Here are some points:
[ 1.86  0.67 -0.01 -0.51 -0.82 -0.22 -0.90  0.87  0.64  0.34  0.51  0.63  0.05  0.76  1.09  0.18  1.74  1.36  2.09
  2.41  1.59]
[-1.52 -0.69 -0.05  0.58  0.48  0.76  0.18  0.89  1.20  0.83  1.03  1.20  0.52  1.43  0.79  1.62  0.96  1.07  0.88
  1.61  0.95]
[ 0.56  1.32  1.19 -0.93 -0.36 -0.82  1.45 -2.07 -2.13 -0.74 -0.83 -0.96 -0.71 -1.44 -2.01 -0.56 -1.44 -1.84 -1.14
 -0.63 -1.66]
[-0.34  0.49  1.20  1.62  1.34  1.91  1.10  0.51  0.51  1.91  0.62  0.83  1.82  1.12  0.45  0.84  0.31  0.47 -0.07
  0.58  0.49]
[-2.15 -2.68 -2.05 -2.27 -1.48 -2.17 -1.84 -1.34 -1.59 -2.05 -1.84 -1.66 -1.90 -1.37 -1.11  0.21 -0.67 -1.03 -0.51
 -0.47 -0.82]
[-0.20 -0.69 -0.28  0.50  0.28  0.19  0.07  1.13  0.94  0.60  0.77  0.69  0.47  0.93  1.13  1.62  0.96  1.07  0.88
  1.61  0.95]
[-0.75 -0.01 -0.32  0.09 -0.26  0.35  0.01  0.57  0.51  0.28  0.23  0.35  0.53  0.46  0.52  0.71  0.50  0.25  0.35
  1.09  0.26]
[ 1.86  0.67 -0.55 -0.24 -0.49 -0.17 -0.77  1.49  1.32  0.44  0.67  0.78  0.14  1.05  1.14  3.17  1.88  1.39  2.21
  2.91  1.64]
[-2.15 -2.68 -2.05 -2.27 -1.48 -2.22 -1.84 -1.34 -1.59 -2.05 -1.84 -1.66 -2.17 -1.37 -1.11  0.21 -0.67 -1.03 -0.51
 -0.47 -0.82]
[ 0.56  1.27  1.46  1.86  1.52  2.04  1.22  2.02  2.02  2.18  2.24  1.90  2.32  1.82  2.19 -1.16 -0.67 -0.39 -1.26
 -1.00 -0.76]
[-0.75 -1.23 -1.16 -0.67 -0.65 -0.42 -0.84  0.46  0.32 -0.44 -0.30 -0.22 -0.64  0.10  0.67  0.71  0.52  0.78  0.85
  1.09  0.90]
[ 0.93  1.39  2.11  1.79  1.86  1.42  1.65  0.56  0.42  0.63  0.25  0.28  0.61  0.39  0.47 -1.14  0.13  0.52 -0.67
 -0.22  0.68]
[ 0.56  1.32  1.19 -0.32 -0.36 -0.63  1.45 -1.87 -1.17 -0.38 -0.50 -0.62 -0.49 -0.63 -1.83 -0.56 -1.44 -1.84 -1.14
 -0.63 -1.66]
[ 1.86  0.67  0.38 -0.52 -0.72 -0.22  0.45  0.84  0.60  0.34  0.42  0.43  0.05  0.37  1.05 -0.12  1.16  1.22  0.73
 -0.58  0.97]
[-0.34 -0.14  0.41 -0.57  0.61 -0.27  0.86 -1.50 -1.73 -1.09 -1.35 -1.59 -1.11 -1.69 -1.59 -0.56 -1.38 -1.58 -1.65
 -1.06 -1.35]
[-0.75 -1.23 -1.12 -0.30 -0.44 -0.37 -0.70  0.46  0.32 -0.31 -0.21 -0.09 -0.10  0.10  0.67  0.71  0.52  0.78  0.85
  1.09  0.90]
[-0.34 -0.14  0.41 -0.57  0.61 -0.27  0.86 -1.83 -1.75 -1.09 -1.35 -1.59 -1.11 -2.00 -1.87 -0.56 -1.57 -1.61 -1.65
 -1.06 -1.64]
[-1.53 -1.06 -0.38 -0.11  0.11  0.18 -0.24  0.89  0.94  0.60  0.77  0.69  0.47  0.93  0.79  1.62  0.96  1.07  0.88
  1.61  0.95]
[-0.71  0.09  0.77  0.09  0.41  0.39  0.14  1.20  1.04  0.85  0.96  0.93  0.67  1.05  1.10  0.71  0.63  0.95  0.35
  0.91  0.51]
[ 0.56  1.32 -1.22 -1.34 -1.46 -1.39 -1.68 -1.87 -1.76 -1.12 -1.17 -1.81 -1.39 -1.69 -1.83  0.12 -1.32 -1.73 -1.08
 -0.32 -1.54]
[-0.34 -0.14  0.41 -0.57  0.61 -0.27  0.86 -1.50 -1.73 -1.09 -1.35 -1.30 -1.11 -1.26 -1.59 -0.56 -1.38 -1.58 -1.22
 -1.06 -1.35]
[-2.04 -2.16 -1.56 -2.02 -2.14 -1.78 -2.10 -0.99 -1.19 -1.42 -1.61 -1.53 -1.50 -1.38 -0.91 -1.28 -0.76 -1.08 -0.60
 -1.87 -0.89]
[ 1.86  0.67 -0.55 -0.47 -0.51 -0.18 -0.90  0.87  0.64  0.43  0.57  0.73  0.12  0.96  1.09  0.18  1.74  1.36  2.09
  2.41  1.59]
[ 1.69  1.55 -0.53 -0.85 -1.04 -0.80 -0.91 -0.85 -1.03 -1.18 -1.33 -1.33 -0.51 -1.27 -0.88  0.21 -0.30 -0.80 -0.34
 -0.20 -0.55]
[ 0.56  1.32  1.19 -0.02  1.45 -0.02  1.45 -0.11 -0.02 -0.17 -0.15 -0.18 -0.31  0.04 -0.68  0.12 -1.32 -1.35 -1.04
 -0.26 -1.29]
[ 0.56  1.32  1.19 -0.93 -0.36 -0.82  1.45 -2.07 -2.13 -0.74 -0.83 -0.96 -0.71 -1.69 -2.01 -0.56 -1.44 -1.80 -1.14
 -0.63 -1.58]
12 more points follow, each with its number after it:
[-0.75 -0.01 -0.45  0.05 -0.26  0.20 -0.66  0.57  0.51  0.28  0.23  0.35  0.32  0.46  0.52  0.71  0.50  0.25  0.35
  1.09  0.26] 0
[ 0.56  1.27  1.46  1.74  1.52  2.00  1.22 -0.17  1.70  1.46  1.28  1.42  2.16  1.50 -0.67 -1.16 -0.90 -1.02 -1.26
 -1.00 -0.93] 1
[ 1.86  0.67  0.38 -0.52 -0.72 -0.28  0.45  0.84  0.60  0.28  0.42  0.43  0.01  0.37  1.05 -0.12  1.24  1.22  0.73
 -0.58  1.47] 2
[-2.04 -2.35 -2.75 -2.12 -2.36 -2.09 -2.55 -0.99 -1.19 -1.92 -1.74 -1.70 -2.17 -1.38 -0.91 -1.28 -0.76 -1.08 -0.60
 -1.87 -0.89] 3
[-2.04 -1.48 -1.38 -1.80 -1.69 -1.71 -1.10 -1.14 -1.19 -1.42 -1.61 -1.53 -1.52 -1.38 -0.91 -1.28 -0.76 -1.08 -0.60
 -1.87 -0.89] 4
[-2.15 -2.68 -2.30 -2.47 -2.61 -2.22 -1.89 -1.34 -1.59 -2.07 -1.87 -1.70 -2.37 -1.48 -1.11  0.21 -0.67 -1.03 -0.51
 -0.47 -0.82] 5
[ 0.56  1.27  1.46  1.86  1.52  2.04  1.22 -0.17  1.70  1.46  1.28  1.42  2.32  1.50 -0.67 -1.16 -0.90 -1.02 -1.26
 -1.00 -0.93] 6
[ 1.86  0.67 -0.55 -0.47 -0.49 -0.18 -0.77  0.90  1.23  0.43  0.57  0.73  0.12  1.05  1.11  0.18  1.86  1.38  2.09
  2.41  1.62] 7
[ 1.53  1.13 -0.42 -0.17 -0.26 -0.06 -0.24  0.26  0.19  0.15  0.28  0.05  0.27  0.06  0.29 -1.28 -0.55 -0.33 -0.69
 -1.87 -0.36] 8
[-1.52 -0.69 -0.05  0.58  0.48  0.76  0.18  0.89  0.94  0.83  1.03  1.10  0.52  0.93  0.79  1.62  0.96  1.07  0.88
  1.61  0.95] 9
[ 1.86  0.67 -0.01 -0.52 -0.85 -0.28 -0.90  0.84  0.60  0.28  0.42  0.43  0.01  0.37  1.05 -0.12  1.24  1.22  0.73
 -0.58  1.47] 10
[-1.52 -0.69 -0.05  0.58  0.48  0.76  0.18  0.55  0.64  0.79  0.99  1.10  0.50  0.93  0.78  1.62  0.52  0.69  0.80
  1.61  0.69] 11
Which three of these numbered points are nearest to each point below, ignoring the 2 directions in which the first points spread most? Their numbers follow each, nearest first.
[-0.75 -0.01 -0.45  0.05 -0.26  0.20 -0.66  0.57  0.51  0.28  0.23  0.35  0.32  0.46  0.52  0.71  0.50  0.64  0.35
  1.09  0.26] > 0 5 9
[ 1.86  0.67 -0.01 -0.52 -0.85 -0.28 -0.90  0.85  0.62  0.28  0.42  0.43  0.01  0.37  1.08 -0.12  1.73  1.33  1.59
 -0.58  1.48] > 10 2 8
[-2.15 -2.68 -2.30 -2.47 -2.61 -2.22 -1.89 -1.34 -1.59 -2.07 -1.86 -1.66 -2.37 -1.37 -1.11  0.21 -0.87 -1.03 -0.84
 -0.47 -0.82] > 5 0 4
[ 0.56  1.32  1.19 -0.79 -0.66 -0.63 -0.77  0.35  0.31 -0.21 -0.08  0.06 -0.49  0.15  0.47 -1.14  0.82  0.52  0.48
  0.16  0.68] > 10 2 7
[-0.75 -0.01 -0.45  0.05 -0.26  0.20 -0.66  0.57  0.51  0.28  0.23  0.35  0.32  0.46  0.52  0.71  0.52  0.78  0.85
  1.09  0.90] > 0 5 9
[ 1.86  0.67 -0.55 -0.48 -0.82 -0.21 -0.90  0.87  0.64  0.34  0.51  0.72  0.11  0.96  1.09  0.18  1.74  1.36  2.09
  2.41  1.59] > 7 10 2
[ 1.53  1.13 -0.42  0.09  0.16  0.13 -0.07  0.45  0.33  0.59  0.38  0.49  0.27  0.38  0.50 -1.28 -0.10  0.57 -0.69
 -1.87 -0.07] > 8 10 3
[-2.15 -2.68 -2.30 -2.47 -2.61 -2.22 -1.89 -1.34 -1.59 -2.07 -1.87 -1.70 -2.37 -1.48 -1.11  0.21 -0.87 -1.03 -0.84
 -0.47 -0.82] > 5 0 4
[-0.75 -0.01 -0.45  0.05 -0.26  0.20 -0.66  0.46  0.32  0.28 -0.08  0.01  0.32  0.24  0.52  0.71  0.52  0.78  0.85
  1.09  0.90] > 0 5 9
[-1.52 -0.69  0.09  0.82  0.58  0.88  0.41  0.55  0.64  0.79  0.99  1.10  0.50  0.93  0.78  1.62  0.52  0.69  0.80
  1.61  0.69] > 11 9 0
[ 1.86  0.67 -0.55 -0.47 -0.51 -0.21 -0.90  0.87  0.64  0.34  0.51  0.63  0.11  0.76  1.09  0.18  1.74  1.36  2.09
  2.41  1.59] > 7 10 2
[-1.52 -0.69 -0.28  0.46  0.24  0.19  0.07  0.89  0.94  0.79  0.83  0.69  0.50  0.93  0.79  1.62  0.96  1.07  0.88
  1.61  0.95] > 9 11 0
[ 1.86  0.67 -1.35 -0.51 -0.82 -0.22 -0.91  0.87  0.64  0.34  0.51  0.63  0.05  0.76  1.09  0.18  1.74  1.36  2.09
  2.41  1.59] > 7 10 2
[ 1.53  1.13 -0.42 -0.17 -0.26 -0.06 -0.24  0.05  0.01  0.15 -0.16 -0.27  0.27 -0.08 -0.61 -1.28 -0.55 -0.62 -0.69
 -1.87 -0.36] > 8 10 2
[-0.75 -0.01 -0.45  0.05 -0.26  0.20 -0.66  0.57  0.51  0.28  0.13  0.13  0.32  0.33  0.52  0.71  0.52  0.78  0.85
  1.09  0.90] > 0 5 9
[ 1.69  1.55 -0.53 -0.69 -0.51 -0.55 -0.12 -0.48 -0.52 -0.19 -0.60 -0.61 -0.47 -0.41 -0.51  0.32 -0.29 -0.32  0.05
  0.84 -0.34] > 7 0 10
[-2.15 -2.68 -2.05 -2.27 -1.48 -2.49 -1.84 -1.35 -1.59 -2.07 -1.87 -1.70 -2.37 -1.86 -1.31  0.21 -0.69 -1.08 -0.51
 -0.47 -0.93] > 5 0 9
[-0.35 -0.14  0.41  0.96  0.79 -0.03  0.45  0.04 -0.04  0.38  0.58 -0.09  0.06 -0.01  0.19  0.84 -0.43  0.23 -0.24
  0.36  0.04] > 9 11 0
[ 1.69  1.55 -0.53 -0.85 -1.04 -0.80 -0.91 -0.75 -0.73 -0.84 -0.83 -0.73 -0.51 -0.79 -0.54  0.55 -0.27 -0.32  0.07
  0.88 -0.34] > 7 10 0
[ 0.56  0.68  0.76  0.51  1.35  0.59  0.99 -0.17  0.33  0.98  0.96  1.10  0.72  0.47 -0.67 -1.16 -0.90 -1.02 -1.26
 -1.00 -0.93] > 1 6 5
[ 1.69  1.55 -0.53 -0.85 -1.04 -0.80 -0.91 -0.75 -0.73 -0.84 -0.83 -0.73 -0.51 -0.79 -0.54  0.32 -0.29 -0.32  0.05
  0.84 -0.34] > 7 10 2
[-0.99 -0.68  0.10  0.93  0.81  0.88  0.55  0.54  0.30  0.79  0.99  1.10  0.50  0.37  0.41  1.52  0.44  0.43  0.78
  0.87  0.26] > 11 9 0
[-1.52 -0.69 -0.28  0.46  0.16  0.19  0.07  0.89  0.94  0.79  0.83  0.69  0.50  0.93  0.79  1.62  0.96  1.07  0.88
  1.61  0.95] > 9 11 0
[-1.53 -1.06 -0.38 -0.11  0.16  0.18 -0.12  1.13  0.94  0.60  0.77  0.69  0.47  0.93  1.13  1.62  0.96  1.07  0.88
  1.61  0.95] > 9 11 0
[ 0.56  1.27  1.46  1.86  1.54  2.04  1.19  2.02  2.02  2.18  2.24  1.90  2.32  1.82  2.19 -1.16 -0.67 -0.39 -1.26
 -1.00 -0.76] > 3 4 5
[ 0.56 -0.75 -1.22 -0.79 -1.09 -0.63 -1.07  0.35  0.31 -0.21 -0.08  0.06 -0.49  0.15  0.47 -1.14  0.82  0.52  0.48
  0.16  0.68] > 8 10 3
[ 1.53  1.13  0.14  0.51  0.33  0.39  0.04  0.58  0.65  0.60  0.83  0.59  0.45  0.82  0.69 -1.28  0.19  0.78  0.26
 -1.87  0.83] > 8 10 2
[ 1.69  1.55  0.13 -0.16  0.28 -0.39 -0.07 -0.26 -0.14 -0.14  0.04 -0.39 -0.22 -0.29 -0.24  0.32 -0.07 -0.23  0.07
  0.88 -0.06] > 7 0 10
[ 1.86  0.67  0.38 -0.52 -0.85 -0.28  0.45  0.84  0.60  0.28  0.42  0.43  0.01  0.37  1.05 -0.12  1.24  1.22  0.73
 -0.58  1.47] > 2 10 8
[ 0.56  1.27  1.46  1.86  1.52  2.04  1.19  2.02  2.02  2.18  2.24  1.90  2.32  1.82  2.19 -1.16 -0.67 -0.39 -1.26
 -1.00 -0.76] > 3 4 5
[ 1.69  1.55 -0.53 -0.85 -1.04 -0.80 -0.91 -0.78 -1.00 -1.06 -0.95 -1.12 -0.51 -1.00 -0.61  0.55 -0.29 -0.60  0.05
  0.49 -0.54] > 7 10 2
